128 stands for zero in the data rows.
Here are some points:
[114 111 117 110 118 112 113 114]
[110 143 123 164 128 163 113 188]
[124 111 113 120 133 112 113 115]
[198 113 121 110 109 121 118 110]
[122 111 112 110 109 112 120 129]
[194 111 116 110 128 113 124 117]
[110 111 112 110 109 131 239 110]
[119 111 112 121 124 112 116 111]
[193 218 236 172 129 167 121 142]
[110 173 146 125 141 154 115 159]
[110 121 112 110 112 112 132 113]
[171 136 184 156 163 112 113 158]
[130 111 112 110 109 125 147 110]
[110 115 122 110 109 125 113 177]
[110 111 118 110 109 132 134 110]
[110 174 176 186 109 235 239 110]
[140 111 118 110 147 112 117 110]
[136 137 112 149 166 152 115 145]
[139 111 114 142 133 112 123 110]
[160 111 115 133 168 146 113 124]
[110 140 132 129 115 112 117 110]
[110 125 112 151 109 154 175 110]
[159 118 186 130 154 112 113 184]
[153 144 132 155 170 115 119 142]
[110 123 112 150 116 112 119 110]
[127 135 112 126 127 126 121 110]
[160 111 135 120 131 112 117 173]
[110 111 112 116 109 112 117 126]
[110 182 112 186 109 255 255 110]
[111 122 112 125 109 159 189 110]
[130 146 114 132 140 168 137 110]
40 more points follow, each with its number after it:
[110 128 114 133 116 120 113 141] 0
[110 136 112 110 109 117 116 121] 1
[143 130 112 187 160 131 126 116] 2
[195 128 150 110 113 130 114 152] 3
[118 111 138 119 160 112 113 185] 4
[127 111 117 123 118 124 115 117] 5
[110 130 112 134 118 128 137 110] 6
[155 132 119 120 126 139 113 128] 7
[120 111 112 110 110 112 113 144] 8
[110 128 119 167 137 148 113 157] 9
[110 111 112 110 109 112 206 110] 10
[110 141 127 209 116 156 127 110] 11
[113 111 112 132 125 112 113 114] 12
[146 111 141 177 126 158 119 110] 13
[110 112 114 113 112 112 127 110] 14
[132 111 152 111 117 112 113 146] 15
[110 111 112 168 111 112 113 118] 16
[126 111 130 138 152 120 113 158] 17
[169 123 112 132 152 127 121 110] 18
[149 111 113 110 141 112 113 110] 19
[110 117 115 110 126 117 113 110] 20
[110 111 112 110 109 112 113 110] 21
[146 140 149 152 143 139 118 159] 22
[110 111 116 110 109 112 113 110] 23
[110 111 114 115 109 125 136 110] 24
[183 120 144 117 137 112 119 126] 25
[167 111 112 171 164 112 127 110] 26
[121 147 129 152 162 112 118 164] 27
[122 124 112 132 153 134 134 110] 28
[159 222 237 174 109 214 200 110] 29
[110 111 112 110 109 127 180 110] 30
[123 119 112 110 117 112 113 178] 31
[110 127 134 158 109 129 113 165] 32
[137 152 115 125 145 172 141 116] 33
[110 127 112 110 109 114 113 120] 34
[148 111 112 124 145 112 114 160] 35
[110 148 116 110 115 125 120 124] 36
[120 111 112 112 109 157 197 110] 37
[110 113 112 110 109 112 116 110] 38
[145 151 134 133 173 120 119 158] 39
Which three of these numbered points are nearest to each point below, looking only along the 3 directions in which the first points spread most? Their numbers follow each, nearest first.
[170 213 242 181 109 185 158 114] > 29 22 13
[169 111 112 158 175 112 113 121] > 26 25 18
[111 132 131 115 130 112 119 110] > 5 12 1
[110 239 236 187 109 248 229 110] > 29 11 33
[120 111 136 123 109 120 113 182] > 17 31 4
[215 133 176 128 169 152 121 143] > 3 25 22
[110 129 112 110 109 149 142 110] > 6 24 28
[111 139 113 139 132 139 116 112] > 36 28 16
[111 168 124 183 112 179 113 123] > 11 9 33
[110 117 151 111 150 112 113 203] > 4 27 17
[110 128 112 158 125 123 120 136] > 0 36 16
[125 182 226 140 144 130 113 177] > 22 39 27
[110 111 112 110 109 113 159 110] > 24 30 14
[135 125 143 130 174 123 113 157] > 39 17 27
[110 126 114 110 118 112 119 110] > 20 12 34
[111 111 112 120 115 112 113 120] > 34 20 12
[110 111 112 157 109 199 255 110] > 37 10 30
[110 111 112 110 109 112 154 110] > 24 14 30
[110 119 112 110 109 145 147 110] > 6 24 30
[110 139 128 127 117 120 113 161] > 32 0 17
[110 111 119 111 109 112 113 110] > 23 21 38
[110 141 112 110 109 158 177 110] > 37 30 10
[176 111 123 117 154 112 115 142] > 25 26 18
